In the data rows, 500 means zero.
Some points, one per row:
(534, 384, 491, 485, 464, 626, 520, 761, 411, 392, 423, 442, 543, 548, 358,
 425, 552, 515, 615, 635, 633, 533, 446, 494)
(529, 526, 615, 461, 450, 486, 497, 177, 335, 579, 676, 696, 491, 590, 705,
 529, 397, 503, 483, 263, 551, 367, 698, 425)
(553, 552, 582, 420, 294, 510, 416, 149, 492, 612, 707, 639, 353, 712, 663,
 438, 389, 557, 582, 248, 675, 308, 698, 504)
(568, 493, 446, 572, 492, 498, 288, 414, 677, 635, 484, 525, 565, 511, 571,
 638, 440, 491, 449, 384, 533, 413, 485, 408)
(502, 149, 561, 621, 498, 487, 833, 636, 8, 612, 305, 398, 652, 681, 388,
 440, 488, 177, 372, 726, 716, 692, 461, 501)
(552, 347, 534, 470, 635, 501, 574, 457, 436, 531, 651, 596, 599, 372, 564,
 515, 455, 569, 497, 440, 443, 513, 479, 387)
(519, 466, 458, 600, 536, 491, 445, 399, 449, 594, 493, 542, 642, 546, 575,
 627, 403, 405, 421, 409, 554, 468, 494, 423)
(484, 399, 592, 456, 381, 446, 738, 474, 379, 546, 557, 470, 363, 591, 470,
 377, 519, 509, 519, 619, 596, 561, 573, 600)
(763, 131, 584, 434, 360, 628, 406, 470, 394, 682, 686, 638, 598, 593, 569,
 416, 418, 612, 650, 370, 767, 331, 600, 334)
(297, 778, 536, 472, 504, 309, 738, 453, 534, 386, 487, 434, 277, 428, 465,
 453, 556, 500, 388, 655, 295, 668, 491, 714)
(390, 737, 572, 587, 486, 469, 505, 168, 271, 500, 478, 588, 507, 704, 638,
 542, 338, 306, 372, 296, 522, 390, 613, 529)
(544, 363, 478, 481, 540, 526, 542, 622, 484, 504, 476, 486, 567, 397, 453,
 506, 486, 525, 530, 588, 518, 557, 440, 485)
(322, 832, 438, 601, 734, 498, 528, 565, 302, 259, 297, 512, 615, 469, 476,
 580, 502, 286, 412, 457, 266, 533, 421, 513)
(657, 226, 417, 579, 469, 610, 278, 609, 579, 663, 414, 500, 654, 517, 491,
 575, 478, 492, 498, 486, 656, 434, 466, 363)
(638, 509, 395, 353, 673, 647, 172, 813, 868, 341, 536, 533, 586, 156, 474,
 569, 712, 812, 707, 463, 328, 407, 373, 317)
(439, 544, 437, 660, 530, 487, 464, 501, 490, 528, 327, 431, 570, 575, 459,
 595, 431, 333, 359, 500, 520, 550, 425, 521)
(630, 465, 599, 320, 563, 658, 453, 415, 318, 386, 734, 714, 522, 492, 597,
 377, 517, 654, 754, 325, 549, 296, 648, 325)
(572, 450, 613, 319, 324, 569, 543, 373, 397, 471, 738, 603, 399, 613, 542,
 321, 512, 636, 684, 412, 578, 355, 682, 477)
(339, 655, 495, 673, 516, 367, 670, 418, 425, 496, 263, 377, 514, 603, 455,
 559, 417, 269, 289, 589, 462, 620, 442, 619)
(424, 635, 505, 415, 567, 529, 589, 663, 400, 307, 450, 431, 450, 475, 398,
 418, 583, 491, 557, 594, 419, 530, 456, 574)
(244, 822, 530, 587, 360, 344, 705, 388, 442, 525, 371, 358, 278, 718, 428,
 436, 475, 275, 319, 614, 481, 644, 508, 757)
(473, 591, 434, 537, 351, 547, 404, 686, 640, 461, 357, 352, 419, 615, 370,
 467, 557, 483, 517, 630, 594, 543, 427, 636)
(361, 547, 561, 643, 576, 204, 685, 269, 610, 706, 510, 467, 459, 398, 614,
 676, 417, 410, 191, 500, 312, 669, 490, 597)
(656, 343, 527, 404, 611, 461, 562, 387, 534, 533, 699, 636, 554, 278, 626,
 518, 528, 668, 563, 399, 385, 458, 567, 380)
(580, 612, 517, 356, 490, 595, 361, 461, 617, 380, 665, 585, 424, 411, 568,
 420, 574, 687, 684, 371, 457, 357, 569, 440)
(564, 447, 517, 470, 521, 517, 477, 439, 546, 536, 611, 565, 497, 443, 602,
 515, 512, 593, 547, 436, 509, 456, 541, 452)
(487, 527, 526, 458, 332, 467, 496, 403, 551, 568, 539, 472, 364, 592, 494,
 445, 492, 516, 473, 517, 594, 485, 576, 566)
(614, 510, 369, 384, 687, 630, 221, 735, 789, 327, 537, 522, 664, 183, 514,
 566, 681, 730, 710, 478, 313, 416, 375, 351)
(556, 315, 545, 543, 20, 517, 515, 436, 508, 796, 466, 331, 310, 968, 422,
 347, 399, 419, 447, 623, 947, 507, 620, 674)
(427, 436, 602, 461, 314, 406, 719, 429, 420, 573, 557, 446, 309, 609, 480,
 391, 489, 496, 469, 610, 558, 578, 579, 605)
(392, 604, 525, 566, 487, 453, 573, 487, 504, 487, 426, 491, 464, 534, 432,
 487, 480, 405, 409, 559, 474, 569, 484, 599)
(697, 591, 399, 508, 817, 702, 0, 394, 565, 415, 562, 748, 835, 272, 668,
 724, 432, 632, 668, 59, 382, 55, 483, 89)
(392, 538, 383, 573, 613, 439, 518, 750, 616, 445, 295, 345, 560, 362, 362,
 594, 570, 411, 394, 688, 363, 697, 328, 591)
(554, 478, 373, 607, 683, 666, 302, 762, 513, 385, 278, 468, 742, 425, 405,
 599, 499, 429, 525, 493, 487, 473, 305, 362)
(589, 332, 529, 725, 375, 524, 473, 482, 522, 652, 556, 515, 464, 561, 524,
 504, 502, 542, 507, 490, 643, 463, 533, 478)
(474, 744, 420, 491, 852, 495, 338, 511, 660, 293, 483, 580, 621, 216, 601,
 677, 566, 595, 530, 366, 141, 437, 373, 372)
(372, 455, 720, 277, 610, 224, 999, 177, 295, 447, 853, 664, 342, 196, 681,
 416, 540, 639, 436, 502, 212, 709, 692, 566)
(409, 767, 391, 517, 708, 640, 312, 792, 550, 157, 298, 440, 612, 412, 397,
 531, 630, 487, 571, 510, 303, 489, 340, 467)
(498, 576, 481, 443, 405, 438, 449, 566, 704, 483, 524, 432, 355, 478, 464,
 439, 595, 624, 550, 561, 495, 518, 496, 582)
(496, 374, 515, 491, 478, 479, 677, 658, 457, 496, 454, 410, 480, 501, 409,
 418, 552, 495, 484, 668, 531, 631, 476, 582)
(597, 498, 409, 386, 639, 607, 249, 734, 802, 343, 572, 531, 553, 172, 497,
 540, 702, 756, 685, 466, 250, 449, 391, 381)
(518, 481, 544, 408, 332, 526, 508, 506, 497, 459, 578, 492, 338, 589, 474,
 369, 548, 590, 608, 534, 628, 464, 583, 570)
(488, 426, 707, 386, 187, 351, 808, 162, 340, 665, 736, 532, 198, 707, 567,
 305, 441, 532, 466, 460, 683, 509, 783, 650)
(561, 457, 532, 414, 473, 500, 428, 429, 541, 500, 648, 574, 524, 444, 548,
 473, 520, 620, 590, 383, 502, 429, 570, 429)
(629, 302, 453, 569, 504, 606, 330, 601, 580, 584, 425, 481, 667, 504, 486,
 569, 472, 503, 492, 487, 630, 456, 460, 379)
(524, 441, 448, 592, 763, 452, 502, 487, 520, 506, 470, 558, 701, 279, 570,
 693, 462, 448, 404, 436, 334, 547, 401, 377)
(392, 595, 523, 511, 480, 419, 673, 470, 492, 498, 477, 478, 433, 553, 515,
 509, 502, 435, 448, 542, 426, 575, 506, 645)
(528, 439, 537, 482, 403, 597, 478, 482, 376, 502, 516, 531, 493, 667, 453,
 398, 451, 484, 548, 482, 663, 433, 552, 475)
Then 12 other points, each followed by its number:
(230, 779, 537, 616, 410, 333, 730, 422, 336, 453, 323, 363, 315, 667, 383,
 461, 480, 280, 302, 641, 465, 681, 491, 763) 0
(542, 645, 506, 279, 563, 443, 388, 401, 718, 405, 765, 649, 384, 254, 622,
 467, 604, 799, 646, 326, 306, 382, 570, 419) 1
(432, 731, 546, 469, 646, 510, 550, 414, 283, 325, 512, 613, 551, 513, 549,
 522, 477, 403, 555, 371, 361, 434, 540, 461) 2
(235, 843, 557, 423, 346, 266, 829, 474, 541, 355, 517, 385, 162, 566, 415,
 393, 590, 488, 368, 668, 273, 696, 518, 825) 3
(371, 563, 519, 522, 681, 461, 657, 619, 358, 318, 389, 455, 508, 411, 421,
 501, 614, 399, 471, 621, 334, 631, 434, 563) 4
(294, 756, 444, 528, 593, 464, 675, 751, 467, 235, 283, 352, 449, 485, 323,
 484, 600, 369, 441, 723, 335, 692, 357, 656) 5
(629, 307, 504, 456, 432, 592, 410, 440, 492, 609, 605, 570, 570, 539, 568,
 475, 454, 575, 579, 415, 648, 384, 554, 379) 6
(554, 615, 503, 261, 584, 467, 371, 365, 720, 379, 787, 672, 397, 204, 648,
 438, 601, 873, 671, 301, 279, 344, 588, 405) 7
(500, 555, 557, 348, 340, 442, 511, 398, 631, 503, 691, 544, 289, 511, 537,
 357, 543, 712, 602, 476, 516, 428, 636, 573) 8
(371, 652, 464, 579, 672, 499, 589, 634, 366, 334, 261, 417, 586, 495, 422,
 534, 504, 323, 413, 588, 383, 593, 381, 559) 9
(390, 623, 487, 469, 518, 414, 578, 495, 559, 437, 469, 472, 430, 488, 492,
 521, 525, 471, 451, 518, 386, 554, 478, 602) 10
(482, 601, 446, 463, 598, 498, 406, 514, 643, 464, 503, 483, 523, 377, 533,
 553, 538, 580, 488, 435, 374, 478, 460, 477) 11
Which three of these numbered points are nearest to each point below by angle, seen from the average point of the first points? Their numbers follow each, nearest first.
(410, 588, 495, 549, 518, 384, 594, 404, 613, 585, 480, 462, 427, 341, 557,
 601, 497, 493, 316, 443, 338, 620, 450, 595) > 10 3 0
(325, 730, 482, 606, 755, 461, 602, 559, 296, 253, 264, 439, 620, 484, 396,
 601, 513, 218, 388, 543, 291, 619, 404, 530) > 9 4 5
(416, 582, 480, 543, 561, 354, 568, 417, 579, 564, 505, 503, 470, 400, 542,
 613, 475, 462, 342, 494, 372, 584, 466, 554) > 10 3 0
(258, 722, 577, 488, 412, 319, 755, 422, 509, 420, 484, 399, 248, 510, 448,
 432, 546, 484, 389, 649, 359, 663, 523, 765) > 3 10 0
(375, 698, 350, 564, 235, 516, 342, 869, 787, 389, 164, 156, 332, 699, 217,
 425, 630, 447, 492, 772, 619, 591, 358, 786) > 5 0 3
(708, 256, 509, 432, 563, 630, 376, 486, 431, 567, 644, 616, 647, 479, 614,
 495, 447, 592, 640, 350, 612, 373, 521, 290) > 6 7 1
(470, 536, 467, 536, 561, 506, 520, 615, 424, 409, 399, 467, 542, 484, 453,
 496, 508, 451, 485, 558, 456, 554, 444, 494) > 9 5 4
(636, 308, 428, 556, 510, 636, 304, 605, 572, 573, 413, 489, 713, 549, 478,
 594, 456, 474, 535, 481, 628, 411, 450, 356) > 6 11 9
(401, 631, 483, 520, 576, 347, 552, 366, 593, 513, 547, 526, 421, 377, 563,
 560, 503, 526, 391, 470, 309, 560, 500, 551) > 10 3 11
(412, 604, 507, 549, 566, 334, 615, 392, 588, 584, 475, 460, 422, 400, 548,
 584, 497, 477, 349, 534, 286, 594, 453, 585) > 10 3 0
(340, 736, 469, 581, 711, 487, 527, 519, 357, 348, 343, 516, 585, 471, 499,
 562, 487, 350, 434, 475, 322, 550, 445, 507) > 9 4 2
(651, 422, 538, 463, 387, 658, 295, 433, 449, 554, 564, 586, 549, 641, 543,
 453, 459, 531, 640, 368, 696, 310, 573, 366) > 6 8 7
(675, 387, 510, 379, 635, 647, 380, 556, 492, 387, 629, 639, 646, 345, 556,
 488, 548, 665, 711, 378, 479, 356, 526, 285) > 7 1 6
(180, 823, 539, 636, 398, 262, 793, 376, 397, 488, 318, 344, 299, 718, 416,
 481, 471, 248, 221, 669, 444, 715, 501, 816) > 0 3 10
(596, 460, 519, 390, 546, 539, 443, 457, 537, 470, 684, 609, 483, 397, 615,
 460, 520, 666, 620, 391, 486, 373, 573, 380) > 7 1 6
(495, 610, 516, 529, 626, 492, 484, 395, 388, 420, 501, 584, 583, 478, 595,
 566, 418, 394, 453, 388, 421, 450, 543, 416) > 2 9 11
(525, 480, 500, 414, 582, 413, 559, 411, 603, 527, 625, 562, 514, 322, 600,
 558, 521, 612, 498, 441, 371, 504, 514, 466) > 1 7 11
(454, 596, 482, 464, 728, 563, 552, 717, 427, 269, 424, 487, 586, 363, 407,
 483, 622, 463, 563, 567, 314, 590, 408, 458) > 4 5 9
(435, 660, 413, 477, 749, 560, 483, 763, 457, 194, 407, 514, 603, 308, 419,
 477, 630, 522, 592, 518, 258, 529, 395, 449) > 4 5 9
(263, 880, 480, 610, 801, 438, 556, 465, 323, 261, 292, 515, 615, 443, 494,
 655, 482, 266, 347, 451, 217, 566, 397, 534) > 9 2 4
(462, 650, 576, 479, 607, 538, 532, 409, 372, 392, 526, 596, 523, 522, 532,
 489, 476, 462, 539, 404, 419, 431, 558, 451) > 2 9 4
(299, 835, 502, 563, 776, 483, 560, 490, 284, 241, 312, 497, 587, 461, 474,
 563, 505, 347, 370, 490, 246, 556, 429, 543) > 9 4 2
(310, 792, 482, 597, 761, 451, 575, 539, 344, 277, 325, 504, 587, 433, 467,
 588, 532, 357, 422, 507, 261, 564, 405, 543) > 9 4 5
(195, 867, 532, 611, 402, 331, 744, 387, 436, 486, 318, 360, 266, 716, 424,
 480, 466, 248, 261, 626, 465, 698, 497, 782) > 0 3 10
(523, 480, 523, 435, 429, 508, 502, 495, 517, 499, 562, 508, 423, 528, 520,
 425, 535, 579, 569, 487, 543, 473, 534, 519) > 8 6 1
(537, 549, 569, 291, 236, 507, 489, 419, 625, 489, 751, 538, 255, 535, 566,
 349, 546, 752, 710, 457, 573, 409, 634, 553) > 8 1 7
(422, 744, 501, 496, 632, 506, 493, 430, 400, 328, 468, 571, 506, 498, 511,
 511, 513, 443, 532, 419, 362, 463, 500, 496) > 2 9 4
(359, 677, 568, 391, 510, 315, 692, 367, 491, 409, 584, 489, 305, 421, 530,
 442, 580, 563, 461, 559, 335, 584, 558, 644) > 3 10 0
(431, 674, 278, 613, 824, 343, 262, 554, 991, 527, 380, 485, 665, 99, 577,
 823, 597, 548, 378, 355, 176, 529, 298, 444) > 11 1 10
(444, 603, 413, 515, 256, 610, 370, 847, 680, 406, 306, 254, 355, 670, 275,
 392, 609, 487, 588, 737, 675, 542, 416, 678) > 5 0 3
(526, 524, 551, 368, 339, 455, 482, 426, 664, 538, 719, 499, 308, 498, 545,
 400, 543, 707, 600, 505, 533, 445, 599, 550) > 8 1 7
(437, 533, 426, 586, 440, 488, 481, 631, 588, 513, 345, 355, 469, 555, 413,
 516, 532, 425, 405, 632, 519, 603, 399, 614) > 5 0 9
(554, 512, 465, 541, 537, 676, 387, 620, 401, 408, 397, 503, 627, 582, 444,
 491, 525, 426, 566, 466, 573, 430, 444, 420) > 9 2 6
(569, 367, 500, 513, 535, 525, 454, 477, 502, 568, 548, 565, 564, 458, 548,
 524, 518, 518, 526, 458, 546, 472, 517, 408) > 6 7 1
(425, 726, 522, 472, 639, 541, 493, 486, 360, 293, 444, 577, 525, 472, 498,
 498, 537, 415, 510, 423, 370, 446, 482, 497) > 2 9 4
(493, 629, 512, 495, 505, 474, 386, 294, 549, 522, 539, 579, 477, 487, 617,
 557, 471, 512, 482, 339, 434, 381, 568, 456) > 1 7 2
(601, 386, 496, 420, 713, 637, 374, 550, 458, 400, 611, 680, 676, 320, 582,
 537, 532, 622, 662, 357, 427, 368, 512, 254) > 7 1 6
(475, 624, 470, 426, 711, 599, 534, 830, 437, 185, 425, 475, 565, 350, 362,
 457, 688, 543, 622, 595, 308, 556, 384, 486) > 4 5 9
(459, 479, 556, 459, 472, 446, 540, 508, 536, 510, 547, 472, 432, 467, 480,
 462, 530, 525, 444, 574, 488, 533, 494, 560) > 3 10 0
(282, 869, 474, 573, 755, 446, 619, 518, 319, 260, 302, 500, 556, 453, 460,
 588, 491, 282, 368, 509, 219, 591, 390, 552) > 9 4 5
(759, 96, 633, 345, 427, 691, 537, 472, 201, 550, 733, 694, 604, 606, 558,
 350, 466, 593, 730, 414, 774, 348, 664, 297) > 6 8 7
(381, 709, 491, 544, 680, 473, 529, 520, 404, 362, 375, 494, 561, 445, 490,
 551, 520, 384, 447, 488, 314, 538, 439, 510) > 9 4 5
(426, 617, 425, 515, 356, 558, 390, 713, 607, 437, 334, 327, 400, 622, 331,
 429, 565, 483, 535, 661, 595, 558, 397, 649) > 5 0 9
(404, 600, 493, 521, 516, 468, 569, 544, 500, 434, 453, 464, 483, 470, 473,
 499, 528, 459, 477, 548, 407, 554, 468, 545) > 5 10 4
(637, 428, 527, 455, 414, 645, 309, 413, 396, 494, 573, 598, 553, 611, 587,
 455, 474, 512, 608, 281, 689, 313, 599, 355) > 6 7 8
(189, 834, 519, 621, 376, 332, 712, 455, 440, 440, 290, 337, 301, 708, 398,
 487, 496, 264, 268, 637, 437, 693, 467, 808) > 0 3 10
(436, 702, 361, 590, 714, 404, 324, 506, 813, 480, 385, 479, 595, 220, 532,
 748, 518, 531, 360, 447, 234, 584, 313, 466) > 11 10 9
(402, 618, 509, 414, 522, 567, 611, 712, 415, 282, 427, 442, 436, 504, 395,
 378, 627, 511, 594, 640, 420, 555, 458, 612) > 5 4 9
(423, 587, 476, 563, 568, 305, 613, 367, 632, 563, 485, 443, 451, 400, 557,
 598, 476, 468, 396, 507, 345, 604, 482, 580) > 10 3 0
(444, 578, 399, 545, 310, 565, 371, 710, 664, 481, 350, 318, 409, 631, 344,
 433, 565, 477, 518, 666, 643, 549, 400, 644) > 5 0 3
(622, 468, 580, 317, 558, 626, 429, 380, 350, 349, 731, 720, 520, 439, 598,
 399, 544, 705, 763, 335, 493, 297, 644, 315) > 7 1 6
(197, 788, 608, 604, 327, 332, 743, 413, 429, 488, 339, 331, 270, 654, 435,
 437, 486, 266, 305, 654, 491, 688, 520, 812) > 0 3 10
(412, 826, 501, 455, 584, 560, 354, 408, 436, 295, 515, 601, 477, 532, 542,
 498, 492, 486, 626, 334, 382, 356, 492, 463) > 2 1 7
(168, 791, 536, 597, 401, 355, 768, 463, 395, 476, 373, 334, 277, 727, 388,
 440, 486, 324, 269, 693, 466, 698, 509, 814) > 0 3 10
(677, 451, 483, 369, 799, 661, 316, 555, 458, 314, 627, 725, 743, 213, 587,
 556, 525, 715, 727, 290, 291, 310, 485, 191) > 7 1 11
(418, 502, 557, 592, 335, 353, 647, 298, 361, 669, 462, 425, 384, 671, 543,
 487, 387, 344, 306, 565, 579, 601, 534, 635) > 0 3 10
Now 12 new points, numbered from 0 again:
(418, 761, 508, 488, 615, 487, 486, 479, 400, 305, 455, 537, 481, 505, 492,
 506, 530, 443, 550, 447, 370, 467, 498, 516) 0
(554, 436, 463, 491, 257, 607, 386, 681, 579, 541, 408, 366, 404, 710, 370,
 360, 542, 511, 575, 618, 739, 482, 469, 616) 1
(592, 497, 328, 520, 432, 669, 158, 797, 775, 459, 395, 395, 550, 514, 394,
 525, 579, 582, 606, 488, 636, 420, 372, 461) 2
(585, 346, 472, 580, 485, 671, 402, 642, 390, 563, 396, 493, 640, 609, 406,
 493, 483, 421, 569, 523, 683, 458, 448, 413) 3
(480, 631, 527, 634, 502, 703, 415, 585, 143, 322, 256, 502, 681, 848, 382,
 454, 399, 208, 542, 453, 691, 383, 491, 441) 4
(410, 664, 481, 523, 580, 418, 548, 494, 543, 418, 429, 486, 482, 455, 489,
 543, 476, 490, 434, 510, 345, 587, 462, 576) 5
(553, 443, 501, 418, 467, 518, 456, 464, 556, 536, 583, 546, 473, 468, 521,
 481, 516, 583, 560, 459, 512, 446, 548, 464) 6
(473, 629, 442, 527, 705, 498, 401, 510, 569, 400, 478, 543, 601, 327, 549,
 598, 525, 521, 495, 401, 300, 473, 437, 410) 7
(594, 372, 575, 618, 212, 522, 426, 242, 333, 805, 513, 514, 484, 880, 575,
 446, 315, 325, 392, 384, 876, 381, 649, 498) 8
(467, 793, 498, 490, 620, 561, 313, 451, 555, 338, 505, 591, 533, 477, 539,
 562, 520, 544, 568, 331, 378, 354, 516, 430) 9
(467, 703, 520, 465, 619, 530, 393, 487, 540, 361, 464, 585, 510, 407, 530,
 546, 549, 537, 552, 390, 347, 409, 482, 439) 10
(686, 534, 441, 509, 800, 615, 79, 326, 591, 449, 612, 787, 819, 276, 698,
 720, 424, 602, 598, 126, 370, 224, 491, 138) 11
Which three of these numbered points are nearest to each point below by angle, seen from the average point of the first points? Their numbers follow each, nearest first.
(369, 751, 542, 481, 538, 525, 577, 482, 280, 249, 464, 560, 527, 525, 508,
 451, 525, 411, 567, 461, 370, 467, 507, 508) > 0 10 9
(509, 689, 497, 375, 745, 557, 381, 521, 555, 244, 581, 632, 549, 272, 557,
 549, 603, 664, 653, 334, 225, 453, 494, 381) > 10 7 9
(459, 631, 434, 557, 745, 488, 405, 483, 545, 416, 478, 546, 599, 324, 541,
 627, 515, 508, 500, 400, 287, 473, 415, 406) > 7 10 9
(471, 684, 297, 618, 854, 379, 263, 546, 925, 458, 396, 514, 671, 74, 586,
 840, 492, 570, 347, 387, 98, 503, 270, 395) > 7 10 5
(466, 657, 426, 540, 711, 499, 394, 539, 584, 405, 445, 533, 599, 333, 527,
 623, 501, 500, 480, 409, 302, 470, 483, 425) > 7 10 9
(456, 793, 476, 441, 588, 574, 348, 438, 520, 292, 551, 586, 486, 484, 557,
 531, 515, 533, 609, 332, 378, 331, 522, 425) > 9 10 0
(477, 727, 417, 529, 838, 486, 282, 489, 650, 353, 431, 578, 663, 213, 588,
 689, 518, 537, 501, 321, 179, 456, 418, 362) > 7 10 9
(645, 263, 323, 544, 382, 662, 238, 802, 727, 585, 339, 346, 636, 533, 352,
 590, 511, 547, 554, 615, 718, 500, 309, 463) > 2 3 1
(434, 752, 490, 638, 595, 737, 355, 579, 75, 234, 231, 523, 708, 861, 325,
 477, 412, 181, 557, 405, 656, 356, 462, 424) > 4 3 0
(432, 701, 435, 538, 766, 450, 379, 491, 577, 377, 416, 566, 600, 299, 553,
 664, 536, 496, 412, 368, 250, 474, 425, 417) > 7 10 9
(467, 618, 503, 609, 526, 683, 417, 524, 179, 334, 341, 534, 635, 769, 440,
 464, 414, 259, 539, 451, 658, 399, 501, 455) > 4 3 8
(732, 494, 421, 519, 814, 714, 40, 433, 539, 422, 548, 768, 887, 326, 638,
 737, 406, 551, 627, 119, 409, 216, 447, 86) > 11 7 9
(388, 689, 562, 488, 609, 494, 672, 427, 271, 329, 502, 591, 508, 537, 517,
 435, 507, 420, 480, 452, 411, 498, 525, 510) > 0 5 4
(476, 486, 524, 507, 96, 529, 513, 688, 595, 603, 420, 282, 293, 808, 333,
 336, 498, 483, 519, 751, 782, 558, 505, 748) > 1 8 2
(565, 411, 571, 619, 217, 547, 404, 241, 373, 769, 478, 501, 511, 896, 562,
 471, 326, 321, 379, 383, 886, 367, 627, 512) > 8 4 3
(452, 709, 416, 522, 615, 603, 365, 686, 596, 295, 353, 469, 558, 468, 402,
 534, 563, 503, 572, 502, 385, 488, 388, 491) > 10 7 0
(601, 373, 536, 414, 471, 509, 474, 392, 546, 574, 656, 585, 494, 433, 567,
 481, 494, 626, 571, 418, 519, 392, 565, 427) > 6 11 8
(497, 427, 436, 544, 767, 417, 551, 617, 510, 514, 455, 501, 641, 215, 513,
 592, 531, 543, 451, 530, 248, 611, 394, 379) > 7 5 10
(587, 408, 551, 382, 472, 472, 481, 393, 536, 562, 707, 612, 443, 475, 567,
 463, 488, 624, 577, 444, 533, 432, 574, 410) > 6 11 8
(518, 415, 488, 554, 302, 578, 489, 650, 530, 558, 388, 358, 420, 737, 362,
 396, 536, 428, 505, 688, 735, 536, 468, 613) > 1 3 8
(608, 542, 434, 501, 724, 637, 174, 486, 537, 420, 541, 662, 741, 368, 584,
 615, 458, 551, 632, 275, 429, 290, 481, 240) > 11 9 7
(650, 532, 454, 532, 739, 585, 169, 327, 546, 501, 595, 749, 757, 359, 682,
 698, 398, 551, 568, 142, 423, 261, 509, 185) > 11 9 7
(384, 751, 485, 485, 649, 539, 417, 531, 410, 275, 431, 535, 522, 485, 539,
 512, 519, 438, 543, 454, 355, 458, 475, 484) > 0 10 9
(480, 597, 492, 606, 491, 691, 430, 568, 215, 364, 328, 498, 625, 757, 395,
 464, 415, 277, 547, 473, 665, 409, 488, 482) > 4 3 8
(423, 489, 471, 559, 486, 392, 643, 483, 522, 584, 439, 438, 496, 493, 483,
 506, 479, 441, 391, 575, 423, 611, 478, 587) > 5 1 8
(589, 298, 534, 581, 418, 497, 481, 329, 456, 713, 544, 535, 575, 631, 532,
 510, 401, 443, 438, 416, 671, 472, 589, 462) > 8 3 6
(588, 336, 450, 604, 512, 650, 416, 657, 373, 494, 379, 482, 691, 597, 415,
 503, 448, 392, 570, 546, 658, 473, 407, 411) > 3 4 2
(609, 400, 539, 437, 443, 538, 445, 397, 553, 584, 703, 629, 496, 425, 592,
 468, 464, 646, 603, 391, 541, 410, 608, 389) > 6 11 8
(378, 588, 527, 481, 537, 297, 689, 377, 599, 553, 538, 476, 394, 392, 543,
 533, 501, 495, 353, 546, 332, 637, 540, 617) > 5 0 7
(511, 480, 510, 500, 541, 544, 514, 533, 405, 445, 471, 536, 553, 521, 480,
 487, 485, 486, 538, 474, 511, 475, 520, 453) > 4 3 0
(514, 475, 395, 450, 755, 468, 428, 614, 775, 438, 567, 516, 575, 124, 534,
 637, 606, 691, 515, 487, 230, 555, 414, 399) > 7 10 11
(460, 669, 461, 539, 503, 502, 315, 448, 584, 501, 427, 482, 490, 568, 502,
 542, 480, 438, 441, 442, 499, 463, 482, 507) > 9 10 0
(448, 738, 440, 550, 536, 614, 285, 609, 568, 338, 346, 514, 529, 561, 425,
 501, 538, 447, 570, 487, 491, 389, 423, 488) > 9 2 10
(623, 474, 429, 514, 686, 620, 240, 425, 511, 479, 564, 643, 716, 406, 597,
 621, 462, 531, 579, 257, 481, 298, 501, 247) > 11 9 7
(494, 666, 422, 455, 634, 609, 414, 749, 550, 223, 402, 463, 514, 395, 427,
 499, 616, 558, 614, 511, 302, 505, 370, 485) > 10 7 0
(496, 431, 474, 529, 152, 629, 457, 758, 513, 517, 346, 275, 377, 815, 317,
 307, 557, 465, 547, 727, 815, 514, 471, 642) > 1 3 2
(582, 418, 570, 422, 467, 507, 521, 371, 459, 526, 696, 646, 456, 476, 578,
 436, 466, 604, 596, 391, 523, 411, 616, 416) > 6 11 8
(370, 730, 581, 504, 505, 501, 687, 421, 213, 278, 482, 547, 433, 619, 477,
 419, 467, 377, 487, 497, 433, 500, 559, 553) > 0 4 5
(644, 478, 537, 457, 599, 634, 383, 301, 247, 498, 643, 739, 690, 538, 648,
 524, 387, 498, 634, 237, 553, 252, 630, 226) > 11 9 6
(410, 522, 533, 493, 471, 326, 666, 364, 592, 572, 544, 471, 387, 393, 527,
 527, 506, 531, 393, 549, 389, 605, 525, 595) > 5 7 0
(558, 680, 480, 415, 524, 561, 238, 378, 624, 423, 624, 613, 481, 437, 593,
 517, 527, 656, 632, 279, 442, 282, 541, 394) > 9 11 10
(576, 406, 578, 641, 181, 511, 367, 201, 349, 802, 443, 509, 498, 938, 734,
 464, 282, 264, 403, 368, 927, 344, 645, 509) > 8 4 3
(580, 388, 582, 621, 251, 540, 434, 241, 326, 771, 443, 520, 498, 856, 572,
 515, 317, 304, 395, 390, 843, 370, 632, 473) > 8 4 3
(489, 553, 481, 414, 568, 557, 495, 584, 543, 430, 521, 518, 506, 404, 501,
 503, 566, 574, 582, 475, 410, 512, 478, 468) > 10 7 9
(627, 273, 455, 586, 540, 639, 448, 654, 356, 527, 421, 500, 746, 551, 433,
 531, 449, 400, 530, 537, 650, 470, 451, 380) > 3 4 2
(367, 761, 482, 531, 718, 467, 552, 531, 389, 303, 379, 524, 566, 448, 482,
 562, 530, 370, 455, 464, 301, 532, 455, 479) > 0 5 7
(396, 534, 542, 503, 516, 309, 675, 400, 573, 558, 592, 451, 375, 401, 531,
 538, 509, 515, 373, 564, 353, 642, 496, 612) > 5 0 7
(510, 566, 476, 503, 440, 527, 358, 467, 618, 531, 489, 484, 484, 518, 524,
 510, 473, 521, 483, 457, 520, 430, 504, 506) > 2 9 1
(559, 431, 531, 478, 488, 442, 554, 393, 541, 581, 618, 552, 464, 438, 543,
 487, 511, 593, 494, 454, 468, 467, 565, 461) > 6 11 8
(505, 570, 443, 440, 607, 596, 431, 668, 538, 361, 500, 492, 575, 386, 442,
 474, 601, 620, 653, 509, 376, 468, 424, 466) > 10 7 2
(559, 388, 555, 655, 186, 533, 379, 120, 306, 872, 448, 514, 511, 969, 619,
 504, 252, 265, 350, 362, 954, 335, 673, 477) > 8 4 3
(423, 472, 568, 610, 366, 336, 675, 259, 394, 712, 469, 458, 409, 676, 549,
 511, 398, 286, 230, 522, 618, 585, 578, 612) > 8 4 5
(563, 247, 608, 531, 253, 451, 637, 351, 389, 767, 560, 490, 477, 708, 526,
 441, 386, 439, 449, 505, 732, 563, 577, 561) > 8 1 3
(606, 285, 536, 506, 339, 471, 520, 355, 462, 738, 595, 490, 491, 659, 576,
 490, 416, 494, 454, 466, 705, 449, 590, 496) > 8 6 1
(607, 309, 461, 556, 532, 613, 442, 660, 364, 480, 417, 484, 665, 560, 430,
 490, 460, 428, 564, 550, 638, 502, 434, 421) > 3 4 2
(608, 430, 385, 488, 613, 750, 402, 999, 507, 225, 243, 333, 643, 444, 231,
 444, 709, 517, 663, 783, 526, 596, 273, 504) > 2 3 1
